The rows of R fall into a few groups, and each row is roughly a mix of its group's hidden directions; one row fits no group.
R, 118 rows:
[[ 21.4  10.2 -23.0  18.5 -15.6   0.5 -25.4  -1.0 -17.9  29.2]
 [ 45.5  23.2   3.1  16.4  14.7  -6.0  10.1 -10.3  11.7   3.4]
 [ 30.5  -2.2  18.4  31.4 -13.3   4.7  -5.8  -6.5 -20.2 -23.5]
 [  7.8 -29.4   6.4  -0.6   0.1 -12.5  33.3 -18.8 -30.1   2.6]
 [  1.1 -11.9   6.2 -22.9  15.5 -12.1   8.5 -12.9  -2.8 -46.5]
 [ 14.8  37.1 -10.0  -5.2 -19.8  15.8  10.6   5.7   4.7  31.1]
 [ -2.7  31.0   5.0 -38.9  -6.3  11.1  21.0  -7.2  15.2  10.2]
 [  6.1   8.6   6.0  25.7 -32.6  25.2 -27.7   2.9  -5.8 -13.4]
 [ -5.3 -17.9   1.6 -33.1   9.8 -10.1  32.5  -5.3  12.4 -24.8]
 [ 32.8   0.9  -8.9   1.3 -26.1  28.3  22.0  -1.4  -0.2 -19.4]
 [-15.2  -5.8 -14.9  -3.0  28.0  -8.5  19.5  22.3  15.4  32.1]
 [-17.1   2.1  -1.3 -31.0   8.4 -19.3  11.8 -14.8  17.9 -33.4]
 [-44.0 -17.2  -3.8 -13.2   2.5  11.4 -14.1  20.2   6.9  16.9]
 [  1.5 -34.4   8.3  14.1  30.3 -23.2  16.5   1.8  -1.8 -17.7]
 [-10.1  -9.1 -13.5  -9.5  26.0  -8.7  42.6   7.6  11.8  16.5]
 [ 39.5  21.9 -11.8   1.3  27.9  -6.3   7.1 -10.9   1.7  18.0]
 [ 44.9  17.9  20.3   7.5   1.2   7.6  11.1  -3.1   6.2  21.6]
 [  5.2 -20.2  13.7  -6.2  23.5 -15.2   5.5  -3.7  -7.0 -44.3]
 [  4.5  11.1  -5.3  14.9 -25.2   1.4 -27.7 -16.0  -1.5 -38.0]
 [  0.3   7.3  -9.9  26.0 -31.1   9.5 -39.0   8.4  -4.2  -2.6]
 [  9.4  11.1  -8.1  24.5 -39.7  15.4 -23.6  -2.5 -10.1 -11.8]
 [  9.8 -10.8 -10.4  -3.6  28.6 -32.6  24.0   2.8   0.1  26.5]
 [-28.6 -14.8 -20.6  20.4 -10.7  14.8 -27.0   7.1 -17.8 -13.9]
 [  3.4  31.5  11.7 -42.0  -7.5   5.1   0.0 -16.2  15.6   1.5]
 [ -3.4  -2.0  -4.0  -3.1  27.4 -34.4  18.3  16.6  21.8  20.9]
 [-20.4  -6.4   8.2 -21.4  20.4 -15.1  31.2   0.3  29.2  -6.1]
 [-24.8   7.5 -13.0  -2.7 -19.1   6.3 -21.2  20.0   4.2  37.1]
 [ 13.4 -23.1  16.1  -5.3 -27.0   9.7  29.3  -9.9  -9.3 -25.1]
 [ 31.3  26.3   7.2   2.6  -2.7  -9.5 -27.5 -24.0  -8.8 -16.2]
 [ -9.2  -8.9 -32.2  32.8  -0.1   1.9 -16.4  19.6 -14.0  19.0]
 [ 19.2  40.3  -1.7  -6.4 -20.5   5.9  -5.6   3.6  14.8  27.3]
 [ 40.0  15.7  24.9   0.3 -21.3   1.3  15.5 -17.8  -3.5  -1.6]
 [ -7.1   6.8  -1.6 -24.3  36.5 -21.6  15.5   4.7  27.3   0.1]
 [-14.2 -15.8  -0.2  -0.4 -33.1  19.2  36.0   7.6   0.6  15.1]
 [-35.2 -15.5  -5.8  -9.9 -13.2  16.2  37.4   1.2   5.7   3.5]
 [-22.6  -5.5   4.5 -37.1  26.0 -18.8   9.1   7.5  19.8   0.6]
 [-29.6 -10.8  18.1 -22.9  31.2 -13.8 -16.3  10.5  10.4  -1.0]
 [ 13.4 -11.2 -12.6  44.3   3.4  -1.9  -0.1   8.1  -5.3 -31.0]
 [ 30.3  25.0  14.0  26.1 -22.3   7.0 -13.9  -7.2   0.6  16.8]
 [  2.9  13.9  -1.9  12.8 -34.7  14.1 -37.4   2.9 -10.2  14.4]
 [-25.1   3.6  -5.9 -30.0 -27.4  21.2  16.7 -16.9   0.2 -12.3]
 [-12.2   8.6  -4.5   7.5 -45.3  18.6 -25.6   0.4  -9.4   7.2]
 [ 29.5  22.6   6.4   7.5 -22.7  16.6 -20.0  -6.7 -11.7  25.4]
 [  7.1  14.8 -33.4  -3.8 -18.9 -37.1  -2.1  -2.0  17.8   6.0]
 [  9.5  -9.8   5.0  33.3  29.3 -15.1 -28.9  10.2  -3.3 -11.7]
 [ 17.5   2.4   9.6  12.8  30.0 -33.1 -27.3   6.3   7.4 -10.0]
 [ -8.2  18.5 -10.4   7.5 -38.2  21.3 -29.3   2.7  -1.9  11.9]
 [ 50.6   5.9   7.3  -5.0  28.1  -0.7   4.7  -2.3  -1.7  -3.2]
 [ 31.9  21.1   6.3  13.8   4.4  -2.4  19.1 -13.5 -17.2  30.7]
 [ -0.9   8.5 -12.6   9.0 -34.8  12.6 -38.6  -1.8 -15.7  -8.7]
 [-28.4 -27.9   6.5  -6.0  -9.9   1.6  12.8  10.3   8.1 -37.4]
 [ -1.9  16.6  -6.7   3.0  -0.4  -1.8   0.4 -27.2 -37.2  32.2]
 [ 10.6 -10.5  -6.3  44.3 -14.1  -4.9 -14.7  19.7  -9.0  19.1]
 [  2.3  -5.5  25.8  -1.9 -16.9   8.9 -17.7 -21.5 -17.4 -36.7]
 [-10.5  37.2  -2.9 -24.4 -20.7   3.4 -20.4   0.5  18.8  13.8]
 [  7.9  -9.0   1.8  33.9  23.2 -20.3 -15.7  -3.7 -20.6 -23.8]
 [ 29.8  15.7 -19.2   8.3  16.6 -11.7  19.1   6.4   3.8  33.1]
 [ 14.4   3.8  -4.4  44.9 -16.3  12.1 -22.9   7.6 -13.0   8.6]
 [-10.4   3.4  28.4 -11.5  21.0 -27.7 -33.9  -7.6  -4.8  -0.9]
 [-39.8   6.0  20.1   4.6  30.3  -9.8  -7.5  -0.4  -1.5  19.5]
 [ 17.8   6.6 -16.8  19.3  13.3  -5.1  14.6  23.0   6.0  38.7]
 [-11.5   9.7  -1.5   8.0 -47.0  12.7  14.1   5.4   4.9  24.2]
 [ -2.1 -16.7   6.4  34.6  -3.1 -12.0  25.4   2.3  -9.4 -32.9]
 [  7.0  26.9  21.1   7.8 -32.2   0.2 -22.4  -4.4  -7.8  24.5]
 [-31.5  11.9 -36.3  -5.5  -2.0  -7.4 -27.0   3.8   8.9  11.6]
 [ -6.1  11.4 -13.4  -4.3  -4.8   3.0  42.6  -0.1   4.3  35.5]
 [-39.2 -10.8   6.5 -11.8 -30.2  18.2  -7.6   0.3   3.7 -18.7]
 [-18.1 -20.8   4.5  24.7 -33.7  12.4   2.9  24.8   5.4  12.9]
 [ 22.3  30.5 -21.1   8.8  -8.0  -0.5  14.0   8.1   0.7  34.9]
 [ -3.6 -23.5   9.5  17.6  15.5   2.0  19.4 -16.5 -14.2 -37.9]
 [ 26.9  16.4  30.9 -23.0  -0.2  -7.4  19.6  -7.9  19.8  11.1]
 [ -3.0  16.3 -12.8   6.2 -10.6  10.2 -12.3  16.1  17.2  45.8]
 [ 26.0  30.2   5.3   7.3  14.5   1.7  -7.3 -15.3 -19.7  30.6]
 [  7.3  25.2  -9.0  -7.5   3.0 -14.6 -17.0  17.1  15.1  40.5]
 [ 34.2  15.8  24.0  -1.8 -22.4  21.1  17.6  -5.7  -1.4  14.4]
 [ -7.3 -21.9  -8.5  30.2 -26.4  29.3  15.4   8.8 -10.5   1.6]
 [ -3.3 -23.0   6.0  22.4  -3.4  -3.9  -7.8   3.9 -14.0 -46.1]
 [ 15.1  20.4 -14.9  -8.2   0.9  24.7  36.3 -16.0 -13.8 -13.6]
 [ 46.1  20.7   6.5  -1.5  22.5 -10.2  -4.7 -16.1  -2.8   0.0]
 [  4.1 -27.5  21.7  -6.7  -8.4  11.6  23.1   2.7  -9.0 -37.1]
 [ 24.9  30.8  -7.2  -1.8 -12.3   5.4   9.2   7.0   5.7  39.1]
 [-19.9 -14.3  10.2   5.2 -48.3  10.5   8.0  12.8   9.7   2.0]
 [  4.2  -2.7  -2.9 -22.6  32.3 -19.3  32.5   1.1  10.0  19.6]
 [ -2.5 -20.5   1.9 -10.9  42.3 -14.0  23.6  -3.8   5.2 -19.1]
 [ -0.3   1.1   8.1 -32.1  25.0 -30.6  -7.9 -17.3  16.1 -14.7]
 [-20.7   4.2   3.2  -5.4 -34.5  31.1 -24.5   6.3  -5.4  13.5]
 [ -6.9  -9.0 -14.7 -13.1 -22.7  24.2  39.9   7.5  14.7  -3.9]
 [  8.0   7.9  15.5  21.2 -33.1  17.2 -31.5  -0.9  -0.8 -17.3]
 [-36.3 -10.8  15.2  -2.9 -38.7  17.7   0.1   3.6   1.0  -0.5]
 [ 21.2  16.0 -11.6 -21.6  29.9   3.7  17.9 -27.0 -14.3  -5.1]
 [ -6.4  -8.6   9.2  17.8 -40.2  28.2 -10.6   4.5 -19.9   6.3]
 [ 23.3 -13.0  14.3  18.8 -17.7  -5.9 -16.5 -22.1 -21.8 -25.3]
 [ 14.4  21.1   8.6   7.3 -22.2  -2.0 -45.3  -5.4   4.3 -10.9]
 [  1.2   4.6 -14.0  -5.3  22.8   1.1  19.4  13.9  14.6  44.1]
 [ 29.8 -10.2   4.3  19.3  17.9  10.7  34.3  12.0  -2.9  18.8]
 [ 14.8   6.7   4.4  31.9 -33.5  17.3 -22.3   0.4 -15.4   6.8]
 [ 24.8  26.6   1.8   6.0 -20.2  -6.0 -34.1 -16.2  -6.0 -15.1]
 [ 12.0  28.2   4.8  -3.6 -16.8   7.1 -25.0  -4.2   1.7  39.3]
 [ -6.4 -19.2  23.0 -25.5  20.5 -13.5   9.2  -6.7  -5.1 -33.9]
 [ 23.2  20.7   4.0   9.9 -32.0  20.1 -20.5  -5.0 -11.3  20.4]
 [  2.7   3.1 -12.0  33.1 -32.7   2.4  -1.3  -8.9 -26.5 -19.5]
 [-13.0   5.5   3.6  -1.8 -51.6  23.1  -7.4  -0.4  -2.1   5.5]
 [ -9.0   3.5   0.0 -36.3  29.2 -10.6  26.1 -11.2  12.2 -12.8]
 [-25.6  -2.1 -30.6  20.7   6.4  -9.3 -32.5  11.7  -8.5   8.9]
 [-26.9  -9.6   3.2  30.1 -19.8  -5.9 -26.4  -0.7 -21.4 -13.6]
 [  1.8  19.9   8.0  16.2 -29.1  26.2  -6.4 -20.9 -25.2  11.1]
 [ -1.4  17.4 -10.3 -17.0  34.0 -19.7  19.6   8.5  27.7   5.7]
 [ -4.4 -26.8   0.8 -18.2  30.5 -16.7  26.9   8.1  13.6 -15.7]
 [  0.0  14.0 -26.2  20.5  12.1  -1.9   0.6   8.4   7.5  43.8]
 [ 18.2  14.4   5.9  27.7 -15.9   1.4 -42.4   1.2  -9.6   2.8]
 [ 15.1  25.9   2.0  17.7 -20.6   8.9 -34.6  -0.8 -11.7  21.1]
 [  8.9   2.5 -18.0  32.9 -30.8   8.2 -15.2  -1.8 -27.3   3.5]
 [-14.7 -26.9  10.7  20.2 -14.9  12.6  32.1   1.2 -23.8  -7.5]
 [ 11.7   9.0 -12.6  36.9 -27.3  10.6 -25.1   2.8 -15.0  -6.0]
 [ 40.4  34.0  -6.8  14.0 -10.7  -4.7  13.7  -5.7   0.6  10.5]
 [ 23.8  31.2   5.7  13.3  -1.6  -9.3 -18.4   0.1  -6.3  35.8]
 [-10.6 -28.6  10.2 -17.3  26.3 -34.0  16.7  -4.7   3.1   0.8]
 [ 28.5  12.4 -10.2  20.9 -33.4  26.7   1.8  -2.4 -10.5   6.6]]
One row of each group comes first, with its name. Which group is each row after those in?
[  8.1 -10.5 -11.5  17.3  19.2  -9.5  34.6  -1.0  10.0 -33.6] : (110)
[ 13.2  16.4 -15.6 -11.0  44.8 -13.1  11.9  -4.4   0.9  18.7] : (125)
[-11.0 -19.2  10.2  12.5 -23.3  13.6 -30.8 -10.1 -18.2 -25.2] : (128)

[-40.4  -1.8 -15.3 -15.6  -1.9 -19.2 -31.2   1.7   6.2   0.8] : (128)
[-35.1  -4.4 -14.9  -5.6 -22.4  15.1  11.0  10.9   4.0  31.6] : (110)
[-31.8 -14.2  -5.3 -33.0  26.3  -4.8  18.3  -4.7   2.8  -9.3] : (128)
[  8.1  10.2   2.2 -26.0  39.3 -17.3   2.0  -1.9  28.0  -3.8] : (128)
[-15.1 -21.3  -1.8   1.6 -13.5  11.1  -7.7  35.1  29.4 -18.5] : (110)
[-14.5 -34.1   9.6  10.2  11.8  -8.1 -17.8  -6.0  -6.4 -36.4] : (128)
[ 22.2  31.3 -16.4   3.7   7.7  11.9 -22.7  -6.1 -13.9  28.1] : (125)
[-23.9   5.2  18.2   3.7 -24.3  19.4 -27.7   9.8  15.6 -22.0] : (128)
[ -3.7 -26.6   8.6  -7.3  29.8 -26.3  14.7  10.6  15.6 -22.2] : (125)
[ 17.9  17.3   3.9 -16.1  31.5 -14.5 -33.5 -10.9  -3.9 -11.9] : (125)
[ 23.3  -8.4 -16.1  15.6  33.5 -26.6  18.9  -6.5  -6.8 -10.3] : (128)
